(in the rows, 128 means zero)
One turn moves every row onto another: examples first, then more rows asked:
didut: [ 95 135 135 133 126 117  96 129 108 124 140 137 141 119 170 141 146 101
 143 127 151 139 113 170 124 142 135 176 126 146 125 123]
nefu: [116 136 165 137 122 114 119 123 132 167 120 130 110  92 120 132 114 110
 131 141 136 120 108 150 131 133 146 123 116 149 152 106]
muzil: [ 99 122 149 124 131 113 101 135 104 104 143 116 123 122 136 138 109 114
 113 140 141 125 130 164 141 139 111 121 124 168  98 123]
ruza: [ 96 120 121 135 127  91 127 135 130 116 105  94 132 110 125 137 141 105
 161 162 158 118 130 159 117 174 117 144 119 171 137 103]
nase: [109 142 146 127 134 129 106 128 105 114 113 134 131 128 159 136 153 110
 156 134 155 127 125 153 125 131 158 172 130 153 132 129]
vamid: [104 110 147 109 126 116 126 125 134  99 127 116 110 115 154 122 117 122
 140 136 126 113 119 158 160 140 115 130 116 157 101 109]
Tebu: [102 124 160 110 140 129 115 136 115  88 103 105 120 123 140 120 138 111
 138 141 126 112 122 170 145 143 124 122 133 156 100 122]
taru: [103 140 139 123 142 141 115 132 161 121 123 128 151 131 114 133 124 123
 120 166 182 127 111 145 129 128 143 152 124 153 143 115]
semo: [103 125 129 130 127 100 120 130 125 119 127 141 133 101 173 134 141 108
 149 113 146 139 115 153 122 155 135 171 113 157 126 105]
roso: [116 141 140 130 145 127 129 150 131 132 150 129 135  97 119 124 110 119
  99 134 149 136 121 133 129 162 124 115 126 151 121 131]
Zaz: [ 98 138 131 133 122 116 112 146 110 121 118 129 123 126 138 129 144 110
 178 120 160 135 118 143 109 129 149 154 120 170 128 126]
vobu: [103 154 166 120 120 128 120 133 133 163  98 131 124  83 141 121 127  97
 123 145 138 126  94 148 133 133 130 127 121 130 133 124]
vani: [ 97 126 126 130 144 133 131 136 140 120 135 146 155  97 124 145 143 112
 116 144 166 136  98 130 118 142 112 132 106 134 133  96]
vek: [ 98 127 153 126 137 135 124 133 143 115 126 127 150 110  84 144 156 108
 151 139 165 129  98 156 115 141 129 124 133 158 154 113]
das: [ 96 106 145 137 130 124 118 128 113  98 118 109 117 113 141 129 135 110
 132 133 137 121 140 164 123 142 111  99 120 159  95 111]
razut: [116 105 128 121 108  93 122 135 137 121 125 113 139 107 146 132 132 111
 154 164 158 112 107 164 116 146  95 155 128 131 130 122]
pifi: [ 95 132 150 143 112 140 118 122 146 161 106 116 116 104 139 114 123 103
 143 154 137 119 108 173 124 129 144 119 117 129 145 109]
padur: [ 92 149 162 142 126 113 116 147 127 162 113 115 122 100 125 114 132  98
 122 137 119 120  97 168 121 149 137 125 114 141 144 105]
pag: [ 77 138 148 137 144 148 121 118 155 121 137 115 148 116 123 150 157 104
 130 140 162 118 109 159 151 149 117 155 116 138 146 102]
Gema: [ 88 141 148 125 144 160 135 137 139 117 130 109 140  99 130 116 151  99
 133 130 129 128 110 165 144 174 122 117 139 131 127 130]
timut: [114 136 135 114 123 105 116 124 116 124 103 107 130 112 126 153 130 109
 164 156 178 111 132 133 123 139 102 144 130 141 128 126]
Res: [110 125 157 127 129 140 140 142 167 128 144 105 119 108 125 106 130 125
 140 120 134 103 118 150 150 152 125 132 127 136 135 131]
taz: [119 120 142 134 137  90 124 125  95 117 128 116 138 101 133 154 151 111
 133 169 149 109 124 143 134 161 112 157 121 148 138 116]
degi: [106 122 136 137 122 106 116 138 129 122 113 127 130 109 157 130 150 107
 164  99 160 130 127 152  96 139 130 153 119 158 125 115]
pefe: [ 94 138 123 125 130 113 113 152 111 115 117  96 138 133 136 130 145 104
 159 175 149 105 109 149 130 149 112 158 116 131 130 115]
miz: [103 137 139 128 123 155 140 131 151 134 138 116 123 103 133 118 117 123
 122 153 165 124 126 132 156 138 136 129 129 147 117 150]
nuzaz: [ 94 123 144 116 115 117 128 139 115 103 125 115 108 115 135 127 117 117
 140 144 147 124 120 142 148 124 117 119 118 177  91 138]
zikon: [ 80 151 149 147 123 134 125 119 120 164 106 122 119  87 129 130 130  90
 128 157 141 137 113 152 138 149 144 118 113 155 137 113]
gefif: [ 97 120 152 141 129 122 144 146 171 121 121 117 145 100 117 120 162 117
 123 136 166 114 103 136 120 131 120 152 109 151 136 119]
Pote: [104 123 131 145 141 154 128 131 127 121 144 117 131 109 108 127 127 114
 137 138 142 131 130 155 121 165 139  92 133 146 137 116]

pag goes to taru
Zaz goes to degi
pifi goes to nefu
And these:
Res goes to roso
taz goes to pefe
vamid goes to muzil

One turn moves every row onto another: examples first, then more rows asked:
kabo: [141 137 127 146 129 130 148 151 123 124 109 116 134 101 146 158 135]
digi: [133 100 114 150 152 111 119 144 142 147 149 141 148 129 134 141 102]
Keza: [137 126 139 121 122 136 112 112 113 153 104 113 148 133 110 135 115]
kibu: [117 103 130 126 114 132 157 135 137 138 122 124 137 115 112 122 136]
mabe: [116 127 107 151 123 135 144 147 132 148 107 118 131 135 146 119 147]
finut: [136 124 109 150 157 131 125 112 129 135 128 129 122 141 154 146 132]
guti: [148 133 132 145 128 132 147 152 121 123 107 113 142 101 141 151 137]
repi: [115 126 153 129 119 109 129 123 124 155 113 128 135 139 118 128  95]
rapa: [123 135 102 148 120 135 141 139 130 147 111 118 126 134 145 119 149]
puzu: [152 136 140 133 130 118 102 148 128 151 125 147 152 144 116 133 100]
fira: [127  99 122 149 151 110 121 139 137 146 149 135 151 131 129 137  93]
Nidod: [142 135 103 126 150 125 146 127 105 135 133 117 116 126 127 123 137]
zer: [111 119 127 117 141 130 141 147 136 130 161 121 140 112 114 131 114]
Sogez: [122 128 104 148 122 130 139 141 132 142 115 117 132 130 141 111 153]
sameb: [139  98 119 145 147 106 125 138 133 143 147 137 151 131 136 143  94]
Zak: [160 139 133 138 129 110 106 144 126 152 124 145 150 142 124 133  99]
Baf: [123 142 115 132 131 131 142 119 120 144 144  96 126 153 123 131 121]
nogo: [113 132 144 141 124 150 149 117 124 147 119 118 146 136 125 112 126]
Vip: [111 127 156 138 140 150 138 141 116 130 126 130 139 100 120 138 130]
Dud: [115 120 141 151 159 127 145 123 129 152 128 104 156 127 147 143 127]
gikug: [122 153 137 117 133 139 126 154 118 150 115 151 151 117 135 120 131]
Resu: [135 122 115 133 131 124 139 112 118 140 170 137 124 125 128 141 110]
gur: [129 127 131 126 129 135 121 132 132 126 149 137 123 165 115 146 122]
tigin: [120 129 104 152 122 134 139 148 130 143 120 113 124 130 144 111 144]
Kiliv: [137 139 136 148 127 128 145 158 119 126 106 115 134 105 147 150 133]
Zurus: [122 123 124 109 123 141 124 133 121 126 116 141 136 103 124 165 121]
dovos: [120 140 107 155 126 132 138 150 130 149 113 118 125 133 146 114 143]
vez: [141 146 104 119 112 124 122 131 122 171 116 116 151 123 125 138 107]
Rade: [154 128 127 124 121 141 121 113 121 152 135 149 134 136 112 160 122]
lafut: [127 121 137 142 122 134 116 144 129 174 114 138 133 111 128 107 111]
divo: [120 146 126 119 147 127 129 142 133 130 104 129 169 118 121 159 121]
beg: [106 144 111 131 149 129 114 131 122 139 133 103 152 135 145 119 117]
baro: [157 132 130 133 131 113 102 149 127 152 131 149 145 148 118 133 108]
Luzas: [143 133 133 146 123 128 146 151 125 126  98 117 139 103 137 156 134]
vol: [151 155 117 126 139 129 143 137 130 123 121 158 131 129 143 144 120]
Pusa: [150 121 126 109 123 139 135 122 141 126 119 127 136 122 145 153 142]
kugud: [114 110 142 129 146 151 125 161 131 152 142 126 131 127 118 144  98]
tun: [133 110 120 127 133 129 134 117 101 122 127 142 132 134 126 150  92]
kanon: [129  97 120 147 150 111 118 143 138 136 148 139 146 129 130 148  99]
Sab: [148 139 135 136 122 118 103 148 127 149 128 147 145 152 120 136  97]
ziz: [119 127 113 130 137 112 120 145 141 154 152 109 140 105 125 162 124]
Gized: [124  99 118 151 148 110 124 141 131 144 146 138 146 132 129 148  91]
Funud: [143 122 149 135 121 146 129 141 106 138 124  99 127 115 118 124 130]
mipuz: [134 121 156 154 140 121 147 149 148 161 133 116 140 111 120 140 109]
Dos: [155 137 130 137 126 116 108 142 124 147 124 143 147 153 118 129  97]
mit: [128 117 104 131 130 132 111 118 123 179 129 139 136 134 144 140 129]
rit: [137 133 131 151 128 129 146 153 128 129 100 119 140 103 148 157 131]
Kez: [149 150 134 127 136 110 149 144 125 151 152 132 140 117 132 163 111]

tun goes to kibu
Sogez goes to Sab
kanon goes to tigin
And these:
beg goes to vez
Dud goes to mit
baro goes to Kiliv
kugud goes to Nidod
Zak goes to rit
mipuz goes to finut
rapa goes to puzu
Vip goes to Resu
Keza goes to Zurus

One turn moves every row onto another: examples first, then more rows asked:
Nenaz: [145 134 119 133  96 117 125 145 157 114 146 147 118 138 121 120 136 144
 137 148 140 113 116 137 132  98 128 101 126 147 132 130 135 132 118 131]
pasag: [116 136 146 124 124 138 105 120 128 122 125 138 148 143 143 117 117 125
 116  94 123 138 139 140 139 153 135 145 144 118 144 152 147 132 129 122]
lamod: [125 132 142 123 119 121 106 128 135 114 122 131 140 141 130 113 121 127
 125  97 105 148 136 153 138 146 150 141 146 116 145 146 135 137 114 107]
lum: [ 94 112 125 127 166 134 151 135 130 121 125 124 139 130 119 136 135 135
 111 134 129 104 125 118 130 116 125 126 116 107 121 100 120 140 103 127]
kanaf: [131 128 121 121 134 127 138 139 120 112 145 126 111 105 120 121 140 127
 133 140 141 106 122 115 126  95 131 112 138 133 115  88 121 102 123 127]
vone: [153 133 126 139  86 118 114 127 136 124 147 130 133 136 132 118 116 125
 137 107 138 126 138 158 133 137 148 112 132 138 128 142 147 117 110 121]
sifu: [116 137 144 116 113 132 102 119 129 117 135 136 149 134 140 122 121 124
 120 104 106 145 140 150 131 139 137 142 146 101 139 144 149 144 132 119]
tagak: [139 122 120 133 134 128 134 144 134 126 137 122 115 108 117 132 137 140
 127 159 138 107 116 124 126  92 128 106 113 131 110  90 119 123 121 123]
dapa: [147 142 130 145  99 131 107 136 141 128 145 145 117 128 129 126 111 118
 127 111 133 112 135 155 139 153 123 121 125 151 124 147 142 112 117 124]
Zum: [157 138 127 110 111 106 131 155 117 103 144 127 129 109 131 119 125 130
 147 137 119 126 129 118 133 111 130 132 125  93 136 123 124 126 147 123]
lobeb: [129 136 111 134 137 135 135 138 125 122 130 124 117 118 124 131 138 136
 128 156 136 100 122 130 134  81 115 111 128 123 105  94 124 111 125 133]
Kero: [141 123 118 140 151 149 146 132 130 141 123 110 145 130 141 121 145 147
 127 161 138 148 147 128 127 123 142 151 126 132 120 146 140 126 111 114]
kalo: [150 140 123 153 104 120 122 135 156 110 146 144 115 128 120 119 138 144
 124 151 140 113 116 120 149 105 142 107 132 130 144 143 124 130 126 135]
ziso: [118 143 121 125 138 161 133 111 113 135 118 126 129 129 140 114 165 123
 131 131 150 138 135 160 139 120 106 134 136 120 131 135 146 132 129 114]
zez: [130 119 122 141 141 136 148 145 125 116 136 113 110 126 111 124 148 131
 119 142 139 100 115 136 139  85 128 119 117 135 110  99 122 109 121 128]
tobiv: [135 138 143 130 121 138 141 117 123 116 111 153 113 129 132 126 125 107
 116 127 140 121 112 145 147 143  95 141 109 130 127 130 149 151 114 116]
Gefa: [148 147 136 132 110 122 146 142 118 115 129 144 101 120 134 139 116 139
 118 130 114 116 110 133 148 132 135 138 115 136 152 136 135 142 154 109]
ket: [122 134 145 117 131 140  91 134 143 119 123 138 147 138 128 118 130 118
 122 102 124 146 136 158 145 137 123 134 137 106 139 148 143 147 129 119]
sibok: [113 127 155 122 119 137  93 127 126 123 119 139 141 124 130 123 125 124
 119 101 101 136 143 151 126 125 136 140 142 109 145 151 133 152 128 124]
Zusi: [ 99 111 137 112 145 157 126 130 111 141 113 119 130 115 138 151 129 130
 115 114 105 105 144 131 135 136 148 147 122 127 134 129 130 142 119 113]
bem: [106 119 136 114 145 150 120 123 110 126 111 120 128 115 147 151 124 132
 112 122  95 125 140 130 142 142 152 159 135 116 130 123 137 134 125 107]
vosi: [112 118 132 128 166 139 137 133 115 121 117 103 128 129 130 125 141 136
 109 124 119 104 122 113 151 117 128 126 114 114 121 103 107 152 120 119]
miva: [133 137 144 144  96 114 109 128 145 120 140 137 133 129 124 128 104 118
 143 105 121 117 134 159 116 140 126 122 140 139 119 151 137 118 119 124]
fuv: [146 128 132 118 133 130 151 145 138 119 154 110 142 125 132 107 112 147
 147 144 128 139 146 115 111 140 119 142 125 124 118 112 122 119 111 123]
tum: [114 111 128 104 151 162 121 137 113 136 118 111 132 118 138 150 133 120
 119 117 113 136 147 136 141 136 150 144 139 136 125 131 136 132 133 108]
samuv: [115 114 134 110 144 150 119 128 103 121 108 113 119 121 139 134 122 117
 117 110  93 130 143 129 145 145 140 146 136 123 134 128 115 135 117 114]
Zegag: [118 119 106 133 130 134 135 129 126 117 137 126 115 118 117 131 131 141
 128 151 147 112 123 130 122  84 133 110 126 124 119 105 118  99 125 143]
Zov: [142 138 131 137  84 123 115 129 148 122 154 139 137 141 130 124 103 117
 132 119 127 118 139 151 127 136 127 130 134 140 115 148 155 120 115 126]
Neta: [146 140 118 148 101 128 130 135 160 121 144 135 126 143 122 123 128 154
 125 157 141 112 121 134 137  88 134 113 130 141 125 138 135 130 127 136]
gomo: [108 123 130 127 164 144 145 127 130 116 117 117 129 125 131 141 130 143
 114 144 114 106 123 111 141 125 117 130 124 110 117  93 118 148 108 120]
las: [115 109 133 123 170 134 148 134 136 116 128 112 144 126 126 130 130 136
 113 136 129 124 127  97 134 125 136 126 127 120 119 100 121 156 113 118]
kur: [114 117 130 135 165 153 142 132 127 123 124 103 131 110 120 141 138 138
 116 146 118 118 131 112 135 123 125 126 125 106 125  96 107 145 126 116]
pud: [151 120 120 152  99 133 138 133 152 110 151 127 123 143 116 116 132 139
 123 144 146 122 123 142 139  93 136 103 124 135 133 129 129 128 112 144]
zinu: [140 127 123 152  98 116 123 123 160 115 139 129 127 136 120 130 117 151
 139 147 148 110 117 130 132 111 147 107 126 134 129 150 122 126 123 140]
kaz: [144 135 124 134  90 119 112 134 134 122 142 153 131 143 139 122 116 116
 129 113 130 125 136 148 132 131 131 120 136 148 133 159 154 120 120 133]
zuvo: [107 118 142 117 154 160 121 126 114 123 113 109 137 119 132 143 128 118
 119 118 110 125 141 127 141 149 140 161 140 109 130 126 130 125 126 113]

Nenaz goes to tagak
Neta goes to lobeb
And these:
ziso goes to tobiv
zinu goes to Zegag
lamod goes to vone
las goes to tum

